Rotation paths and how fast each direction turns (deg/step):
Each turn is a multiple of 5 degrees from 10 to 175, or 0.
Each row of a path follows its step; steps can be skipped.

step 0: [-24   5   3   2 -13  35  -3  -2  13   1  15  -5 -12 -19 -22  -8  -3   3
  22  -9  -5  29   4   0   6  20   5 -18 -22 -13 -19 -27  28   6 -10 -18
  -7  -2 -23   6 -12  -3 -13  10   3 -13  17   7 -10]
step 1: [ -7  16   5  -2 -21   0  -7   7  11   5  -6  22  10 -24   5 -14   1 -14
   3   4 -16   8   7  15  -7  46  -2   2  -7 -12  -5   3  12 -17  -4 -20
  -8   2  -1  25 -33 -14 -27  16 -10 -12  -9 -21   0]
step 3: [  1 -12  18 -12 -21  16  34  19  21 -15   6 -11   5  -3   6 -15   3  10
   9 -21   6   7  -1   1  22  23   5 -11  -8  29  10   0  -9 -22 -31  14
   7   4   7   6  10 -20  -1   7 -16 -19  -1   0 -23]
step 8: [-30  -5 -18   2   7  -7  -8  12  13   3  -7 -16 -10   8  12  -3 -15  31
  24 -16 -26   0  23   7  11 -21  11 -18 -23   0  -9 -11  24 -16   1  -4
 -18 -12 -14   8   8  10   3   1 -10  -7 -15 -25 -10]
step 9: [-23  -5   2  10 -13  -8  22   0  -3  -9  -1  10 -31 -21   0 -17   3 -12
  -3 -10 -26 -21  25 -10   3  19  22  -7 -13  21  -1 -11  16  -7  -9  -4
 -17 -15 -12   5   6 -18  18   8   0 -22 -26 -17   0]
step 11: [-21   5  11  -9  -2  29  10  10  -3   4  -4 -12  20  -8   1  12   8   6
   8 -21  19  11  23  -2  -6   7  19 -28  -7   7  -6 -21 -24   5   2  -4
   8  13 -32  25 -10  -9   5   0  -2 -24  13 -31   6]
step 12: [ -3  38 -11   4 -27  19   4  18  -1  18   0 -13   7 -17   1 -16  14   0
  -4  -2  13  -7   8  19   1  19  20  -1   2  -9  -2 -23   8 -17 -23  -5
  31 -17 -12   0   0  -1 -11 -15   0  -8  -2 -37  -6]
step 16: [-17 -26 -24  -4 -17  -2 -30 -13   8  -4   9 -21   4  -9  14  -7  -6  -4
  16  27  -4   9 -13  17 -15  -8  24  -5 -14 -17  -9   0  23   3   3   1
   4  -3 -36   1 -11 -10 -23  22   9 -12  -4  -6   5]
step 18: [-19  -9  -4  22 -18  -8  16   0   7  12  16  14  14 -31   5 -16   3   7
  23  24  -7  19  16  25  -6  23  -2   4 -12   5   3   6   8 -14 -34  -6
 -20  -7  10  19  -7   3 -15 -20 -10   4   9 -13  -1]
step 19: [ -4 -33   0  -4  -9 -19  17  18  17   7  11  -9  21  -5  12  12 -11  -2
  38 -14  -3  -2  13  28  20  12   0 -20   2   8 -18   9  -6 -11  -5   4
 -20  12  -1   0 -23   1  -5   7  -1 -15 -10 -33  -3]
Speeds:
[  2   5   0 -10   0   1   2   8  -4 -10   2  -2   8  -1   5  -5  -2   0
  -2   3   5  -2   0  -4   0   0   0   8   7   3 -11  -8  -2  -2   1   5
  -3  -3   0   0   1   3  -2   0  -2  -1   3   1  -1]
40
[ 4  2 -3 -6  5 -1 -8 -2  4 12 -1 -1 -3 -2  6 -1  4 -3 -2 -2 -3 -5  3 -1
  7  2  4  3  3 -2 -7  4 -3 -1 -2 -3 -3 -3 -7 -1 -6  5 -3  2  1  1 -5 -8
 -3]
100
[  8  -4   2   2  13   0   4   3   3  -2   3   0   2 -11   2  -1  -1  -4
   1   2  -2  -5  -2  -5  -1  -2  -2   3  -2  -2   7  -5  -4  -8   2  -4
   2   7  -2   6   3  -7  -2   3  -1  -3  -2  -2   0]
175
[  5  -3   6   0  -1   5   3   5   0   3  -4   6   0  -3 -11  -2   0   3
  -4   1   1   2   9   5   3   4   5  -1   1  -5  -1  -1  -1   0   1   6
  -3   9   3  -6  -3   2   0  -1  -6  -8  -2  -6   3]
40
[  0   5   2  -3  -7   2  -4   2   1   3  -4   7  -1   1   0   4  -3  -3
   1   6   9  -1   1  -7  -6  -5   0  -4  -2  -2   3  -2   2  -7  -3   5
   2   6  -8   6 -10   3  -2   0   2   5  -3   4  -1]
70
[ 7 -4  5 -5 -2 -1  6  1  3 -1 -3  4  0  3  2  6 -4  6  2  1 -9 -7  1  4
  3 -3  0 -2 -3  8  0  0  3 -8 -4  6 -2 -4  3 -3  4  0  5  4  3  5 -9  1
 -3]
65
[ 1  6 -5 -1  5 -2 -1  2  7 -6 -3 -2  3  0  2  1  1 11  9 -5 -3  0  6 -4
  2 -3  5 -7 -2  1  2  1 -5  4  6  4  0  6 -4 -4 -1  1 -2  5  4  2  5  4
  8]
125

step 1: [  6  -6 -15  13   7  -6 -12   1 -24  15  15  -5  14   9  11   3  -3  -3
  -7  23  32   6  14   8 -11  -8  11   5  -4 -13   9   9 -13   4  -9 -26
  -9  -4 -13  12 -46   3 -12 -11  -6  15 -21  38   5]
step 2: [-12 -14 -12  12  -4   3  17   8 -25  -7  -1 -28  -6  -7 -16   3 -35  -4
  -1  14 -24  19  10  14  -3  31  27  -8 -21   0   1  13  -9  13   6  -3
   2 -12  -6 -39   0  -4  -4   0  11   4 -16  18  -6]
step 3: [ -9  -7  -6  25   7   8  31   9 -13 -12  35  -6 -27   3  14  10  -2 -12
   9   9  -1 -27  -3 -28  -7   7 -12 -10 -12   5  19  -5  12  13 -16  -6
  -9  -8  -8  -9  -6 -13  -7  -9  -8   9  18  22  34]
step 4: [ -7  17 -11 -13   3   6  13 -10  -4   2  31  -5  30  -5  16  -7 -18   1
  -2  19   9  -1   7  23   9  18 -15 -12  19  11 -13  -7 -30  25 -14 -18
  10 -14 -14 -13  13  -5  17 -10 -31  -2   4  21   6]
step 6: [ 21   4  -5  31   2   9  14  -6  -8  15  24 -17  -6  17 -10 -14 -21   2
   3  22  20  20  -7  -3 -12  12  10  -3 -18  16 -11  26  -4   7 -14   1
 -17 -26  -5  10 -14 -14   5  24  -4  21 -16  22 -11]
step 7: [-14  18   5   6  19  17   9  12 -15  -4  22 -35  22 -24 -13   6   4 -12
  12  16 -19 -11 -12  11  -5  11   5 -14 -13 -12  -4  13   5  -8 -25   9
   5  -9   1 -39 -11 -15  -3 -12  12  20   4   8  17]
step 11: [ -2  12  11   9   1  17  37   3 -17  14   9 -16  -9   7 -24 -17 -33   1
  -4  14  -2   2  11   8   6  -9  -9  -4   7   8  21  10   2 -18 -15  -3
   7  -5  13 -16 -13 -10  -5  17  -1  19   8  48  11]
step 14: [ 19  27  -6  11   3 -33  28   7  -4  20  -6   2   8 -11   0  -1 -17  10
  14   4   4  -2 -18  11 -18  -8  16 -13   5  22 -11   2 -11  25 -11 -19
 -28  -9  -1 -18 -11 -20 -22 -16   2  16  -2  15  -6]
step 16: [ -9   2  -9  11  11  16  -1  -6 -16   9   0 -24   8   7  12  11 -14   6
  -2  30 -10  -3  10  20 -22 -20   1 -16 -18 -10  10  -9 -22 -29 -33 -16
 -16  -8   1   3 -17   9  -4  -4  -4   8  21  33  10]
step 18: [ -9  12 -17  14  11 -10  29   8  -1   8  26 -16 -14  -9  36  -6 -11   4
   0   7   2  -3  25 -23 -15  -6  -8  -1 -10  -8  14   5   2  17  24 -25
  -5 -20 -16 -14  -2  -3 -25 -18   0  23 -11  14  -2]
Speeds:
[-1  0 -3 -6  0 -3  8  6  1  0 -5 -5 -3  6 10  4 -1  5 -1 -9  6  6 -2 -2
  0  0  1  0 -4  5  1  7  2 -1  5  8  2  1 -3 -7 -1  3  0  4  2 -5  3  6
 -3]
115
[ -5  -1  -1  -1   8  -5  -5   2   0  -6  -2  -8   4   5 -10   2  -2   3
   4   0  -3   3  -5  -3  -7  -1   2  -6  11   1  -1   1   2   4   6   2
   0  -1   2  -4   2   3   5  -5  -1  -3  -3  -2   4]
145
[ -1  -9   0  -3   7  -3  -5  -4   1   2   0   8   0   2   1   1   0   0
  -2   4   0   2   1   4  -4   6   7  -4  -6  -1   0   3  -7  -5   1  -4
   2   2   2   7  -2   5   6  -3   4 -11  -1   5  -4]
95
[ 8 -1 -6 -9  5  0  3  0 -2  1 -2  1  5 -7 -1  2 -3  1  1 -3 -6  7 -4 11
  9  1  3 -2 -2  1 -1 -5  0  5 -7  0  3 -2  1 -5 -6 -2  0  1  2 -1  0 -8
  1]
145
[ 3  0  2  8  3  9  0  1  2 -4  0 -5  1  0  2  5 -5  2 -6 -1 -7 -4  0  2
  2  7  3  3 -1 -3  0  0 -2 -3  3  4 -4  4  2  0 -1 -1  6  3  2 -3 13  0
 11]
80
[  4   7   4   2   4  -4  -2   5   0  -1  -1   4  -3   1  -2  -3  -2   3
  -6   2   4   8   6   1  -8   4   9   1   0  -4   1   1   5  -2   3  -4
   2   2  -7  -2  -2 -11  -6   4  -5  -2   0  -7   2]
85
[ -6  -4   0  -7   3   6   4   0   3  -1  -2   3   4  -1  -1   3  -3  -2
   4   5   7   0  -1  -3   3  -4  -3  -9  -3  -4   6   0   2  -6  -3   2
  -1   4   5  -2   5 -13   3  -1  -8  -2   4  -1   0]
90
[  0   2   0  -3   1  -2   0  -7   0   2  -3   5   2   1   9   0   0  -3
   4   2 -14  -4   0   0  -6  -4   3   2   2  -1  -1   3  11  -6  -3   3
  -5  -3  -1  -6  -1  -2  -6  -8   2  -2   3   3   1]
160

step 0: [ 14 -24 -12 -20   2   3  32  13   6 -11 -12   0 -28  12  28 -12  12   8
   1  -8   4 -18 -16   6  -7  11   9  -9  -5   5   2   7  13  -3 -24  -1
  14  -2  16   8  -3  -2   1 -18  -3  10   3  10  40]
step 2: [ -1 -35  -7  -5  -7   3   0  -6   2 -16  23   1 -46  15  29  -9  15  -8
  14 -10  13  -5  -6   7  13  -8  12   7   1  12  -8  -7   3  -2  12  -3
  19  -4   4 -18 -18   4  12   1   3  11  -5 -14  28]
step 4: [ -7   0   3   1 -10 -13  -2  -8 -25 -22  -7 -19 -37  18  10   7  14   2
   8  -5  22 -23  10   2  10 -12  -2 -11 -11   3  -1  15   4 -15  13  -2
  26 -14  11  -3   3 -10  40  -8  -4  -4  -7  10  11]
step 7: [  2   0 -18   4  -3   2  15  -7   6 -17  -1  -8 -18  19  28 -31   3   0
  15  -7   7   1  -5  -7 -25   2   7   7  -7 -10 -31   6  16 -21  -2  15
  22 -16  -7 -31   2   0  -7 -16  16   7  12 -11  12]
step 9: [ 11   8   5  -2  -4   4  10  -7  14   5  10 -24 -28  26  24 -23  -1 -11
  20 -20  32   3  16  11  -1   3 -12  -7  -4   0 -17  10   4   3 -13   0
  13 -27  -3  -5  -3  -4  12  -6  -3 -27  -8   4  22]
step 11: [  5 -14   8  -3 -15  -8  10  22  -7   5   5 -31 -20  11   6 -19   3   1
   7   7  16  15   6  24  -1  17   9  -8  -6   1 -10  12 -18 -18   1   1
  13 -12  22 -28   3 -14   8  -3 -28   4  -1  16  29]
step 14: [-29   4 -11  -4 -19   7   6  -9  -8  -3 -22 -22 -11  17   8 -25  -2  -8
  31 -17  20 -12  13  15  -2  -1 -16  -9 -29  12 -15  -8  13 -12   8 -10
  -4  -6  19 -19   4   3   3  -2  17 -14  12   2  -8]
step 15: [ -1 -20   5 -18  -9   4  14  -1   3 -21  -5 -10 -36  -2  28  -1   2   3
  12  -1   8 -27 -10  -5 -21   8 -12  16 -27 -13  -9 -18 -11 -32  -7   0
  12 -18   5 -11   5 -11  -5 -22   6   0  -3   9  -2]
step 17: [ 10 -11  11   0 -11  13   4  -4  -1  -2   7 -21 -27  12  37  14   8 -13
  28   7  -5  -9 -24   3   1   4  -9  -4 -12 -11 -13   0   9   6  12  18
   3 -40   9  -8   1   7   2 -11   1 -20  -9  -8  23]
step 18: [-10 -41  -4 -12   7  13  -2  12   6  -1  13  -8  -2   9  21 -35  10 -12
  27   5  17  11 -21  10   5  -6  15   2  -2  11  -6  -2  12  -8  -7 -10
   0  -7  12 -12  -3  11  -1  -8  16   2  -3  17  36]
Speeds:
[-2  1  2  0  5 -5  3  0  4 -3 -5 -5 -1  7 -8 -8 -2 -8  4 -3 -4 -1 -2 -1
 -2  4  5 -1  2 -8  4  2  0  9  5 -5  3  2  5  2  0 -2 -7  0  5  1 -1 -6
 -1]
160
[  6  -3  -3   2 -10   3  -8   0   1   3   2   0   6   0   4   0   4  -7
   5   3  -1  -7  -3   5  -6  -2   7  -2   4  -1   3  -1  -2  -3   2  -6
  -2   1  -1   6   6   0  -5  -3  -3  -5   2   4  -6]
10
[ -5  -7 -11   3   0  -5   0   1   0   1   2  -6   0  -4   4   5   6  -1
  -4  -1   1  -4  -5  -9  12  -2   1  -5   1  -4   4   3   7   1   2   0
   4   3  -6   1  -1   0  -2  -2   4   0  -2   3   2]
20
[-1  3 10 -5 -1 -4 -3  1  8  5 -1  2 -1  1  2 -1 -1 -6 -2 -2  6 -7  4 -7
  5 -5 -1 -2 -2  4  6  1 -7 -2  4  6  0 -4  0 -2  0 -7  0 -3 -2  1 -9  1
 -5]
60
[ 6 -2  3  1  3  2 -9 -1  1  1 11 -1 -6 -2 -6 -3  1 -6 -1  3 -2  6 -2 -1
  8 -1  2 -1  4 -2 -1  2  0  1  3 -5  0 -1  8 -1 -1  4  7  6 -5 -1 -5  6
  6]
45
[ -2   0   2  -3  -2   1   3   1  -3 -10  -6   3 -11   2   5   8   0  -1
  -7   2  -1  -5  -3  -1   3   0   0  -2   9   3  -2  -3  -2   4   3  -5
   1  -3   2   1   2   0  -6   4 -11  -3   0  -4   1]
170
[ -1  -1   1  -4  -2  -4   5 -14   1   1   8  -1   6   5   2   1  -1   3
  -7  -9  -5   1  -1   2  -3   7   3  -5  -2   4   9  -3  -2  -2   5  -4
  -2   0  -1  -4   1   0   0   1  -3  -1   2   2   6]
35
